128 stands for zero in the data rows.
Each row in the table below has a label, given by one hidden rule.
114 108 157 103 146 199 155 100 g
103 100 131 103 114 128 133 100 f
204 178 108 172 101 116 119 181 d
131 119 137 120 157 108 153 136 d
174 168 168 164 148 139 126 195 d
121 157 114 157 149 104 131 155 f
103 126 167 182 129 168 209 100 f
136 103 129 158 110 113 101 104 d
103 100 111 103 188 106 101 100 f
103 100 101 103 153 104 139 138 f
192 197 175 206 124 134 181 181 d
117 100 101 145 111 104 101 125 g
142 149 144 158 101 130 134 140 f
103 139 101 103 118 115 127 100 g
148 131 143 133 150 113 113 134 d
103 104 101 121 101 104 145 125 f
103 135 101 103 112 123 105 100 g
167 162 122 109 138 104 101 172 d
103 100 101 103 101 110 101 100 g
134 100 113 103 101 123 126 116 f
103 100 112 103 105 143 101 100 g
162 103 120 103 148 104 118 147 d
103 100 101 103 169 104 101 114 g
103 146 101 174 101 110 115 100 g
123 184 152 163 232 123 188 162 f
103 146 145 117 101 109 117 100 f
103 100 101 103 145 104 101 100 g
110 100 159 107 101 195 101 100 g
147 123 160 125 152 141 151 138 d
167 156 105 132 179 104 130 167 d
119 149 101 107 119 104 101 140 g
103 100 104 117 117 125 101 100 g
209 183 156 108 101 172 183 190 d
120 120 101 114 101 104 101 114 f
122 156 170 124 142 107 172 120 d
103 100 101 103 108 128 143 100 g
212 172 142 255 101 126 184 161 d
127 131 101 103 101 104 101 148 g
158 154 160 143 170 144 175 157 d
103 100 124 125 171 128 141 128 f
161 100 126 108 101 138 101 113 d
103 100 101 103 101 104 110 100 g
103 100 160 103 145 178 104 100 g
103 100 102 103 101 124 101 100 g
126 165 156 103 130 137 195 132 f
181 201 168 148 101 142 190 172 d
103 100 113 103 101 104 126 100 f
148 171 125 103 179 104 118 178 f
103 100 101 103 201 104 107 110 f
153 100 101 113 114 104 101 163 d
109 134 134 122 134 104 174 146 f
182 210 144 170 145 125 186 220 d
141 138 101 103 101 104 101 130 f
185 166 101 197 101 104 113 177 e
116 100 101 123 123 104 101 131 g
204 159 101 135 121 104 101 238 e
103 100 101 103 101 104 101 100 g
109 143 186 103 129 208 161 100 g
103 100 101 103 129 113 101 100 g
Here are more rows. What is the label of each one?
108 100 101 103 108 104 183 100 -> f
103 106 101 103 101 104 146 111 -> f
126 100 122 103 108 138 117 114 -> f
103 100 109 103 113 106 101 100 -> g
146 173 148 209 186 112 246 148 -> d
103 100 101 103 136 104 101 102 -> g
103 100 101 103 125 131 101 100 -> g
174 180 144 134 178 118 128 179 -> d
133 158 198 166 148 161 128 139 -> f
169 101 116 137 144 104 101 163 -> d
162 114 101 140 106 104 147 150 -> d
A new table starts here. Its rows get labels from a new hidden rule, each label after its row.
109 112 90 176 142 99 111 122 AO
101 103 139 122 89 152 166 137 AO
108 122 112 107 139 96 97 80 Nw
115 114 183 116 155 128 126 132 AO
138 147 135 159 198 110 142 109 AO
64 135 129 95 112 85 111 107 Nw
103 122 98 169 111 125 120 119 TQ
133 124 97 164 137 116 151 103 AO
114 108 108 135 129 126 102 91 TQ
131 116 111 139 165 158 112 115 AO
111 130 103 107 106 123 114 90 TQ
157 113 116 153 135 119 127 102 AO
145 131 116 131 94 144 207 125 SU
160 132 117 115 81 154 108 186 SU
149 141 121 110 116 147 72 191 TQ
117 74 95 177 158 146 84 135 TQ
94 133 206 97 117 129 121 144 AO
75 143 141 87 117 95 118 119 Nw
139 138 127 183 101 184 197 175 SU
118 121 156 92 161 153 106 123 SU
118 108 138 130 171 147 109 125 TQ
134 133 102 117 83 108 161 98 TQ
102 140 105 83 181 119 90 97 Nw
123 161 100 114 175 116 94 83 Nw
119 131 118 72 137 118 141 118 Nw
111 136 96 124 102 133 112 88 TQ
171 135 112 108 79 115 177 102 AO
153 118 169 137 92 129 120 106 TQ
148 151 124 99 133 150 71 180 Nw
71 130 99 90 164 87 141 86 Nw
105 127 163 124 115 124 111 110 AO
125 111 99 160 157 121 132 128 SU
146 122 171 135 141 119 155 115 SU
104 133 102 135 115 125 110 88 TQ
98 139 108 92 117 95 141 81 Nw
81 141 117 98 114 92 120 111 Nw
138 156 223 73 121 134 217 159 Nw
131 92 175 87 155 156 102 156 SU
193 149 155 153 98 138 159 138 SU
137 147 127 140 89 136 108 145 SU
139 107 139 147 171 109 138 100 TQ
116 96 93 164 177 133 89 135 TQ
130 119 172 150 163 117 148 118 AO
161 143 115 107 148 148 96 172 TQ
152 151 112 132 120 139 100 157 SU
83 139 121 81 198 69 158 80 Nw
126 131 183 134 138 114 156 128 AO
147 126 132 176 96 171 168 180 SU
158 141 109 101 121 130 110 159 SU
102 105 99 166 172 159 90 124 TQ
114 132 110 132 86 108 153 101 TQ
111 124 216 108 141 132 125 149 AO
Which label does each new row get?
118 125 137 120 92 158 186 133: TQ
77 133 107 107 174 81 143 109: Nw
139 135 108 135 123 174 83 198: TQ
137 118 110 133 97 123 159 105: AO
116 113 171 97 158 137 114 124: TQ
70 123 100 72 167 120 150 78: Nw
182 127 165 176 85 141 140 144: TQ
143 140 101 92 175 112 143 123: Nw
102 128 120 90 111 106 121 87: TQ
141 110 87 181 148 96 125 146: SU
129 125 95 180 117 109 128 116: TQ
126 114 82 179 117 134 127 113: AO
97 163 154 81 121 97 155 131: Nw
118 97 187 161 142 152 90 160: AO
92 129 120 112 112 103 97 84: TQ
151 138 135 164 106 177 144 190: SU
170 127 118 123 95 150 166 159: SU
158 144 104 110 153 142 102 169: TQ
150 137 115 130 88 145 138 178: SU
135 133 102 155 99 107 146 102: AO
89 65 93 231 175 137 107 139: TQ
83 115 160 111 135 124 110 112: TQ
134 119 185 141 154 135 137 122: AO
140 137 121 151 99 164 119 193: SU
111 103 141 123 135 164 117 142: AO
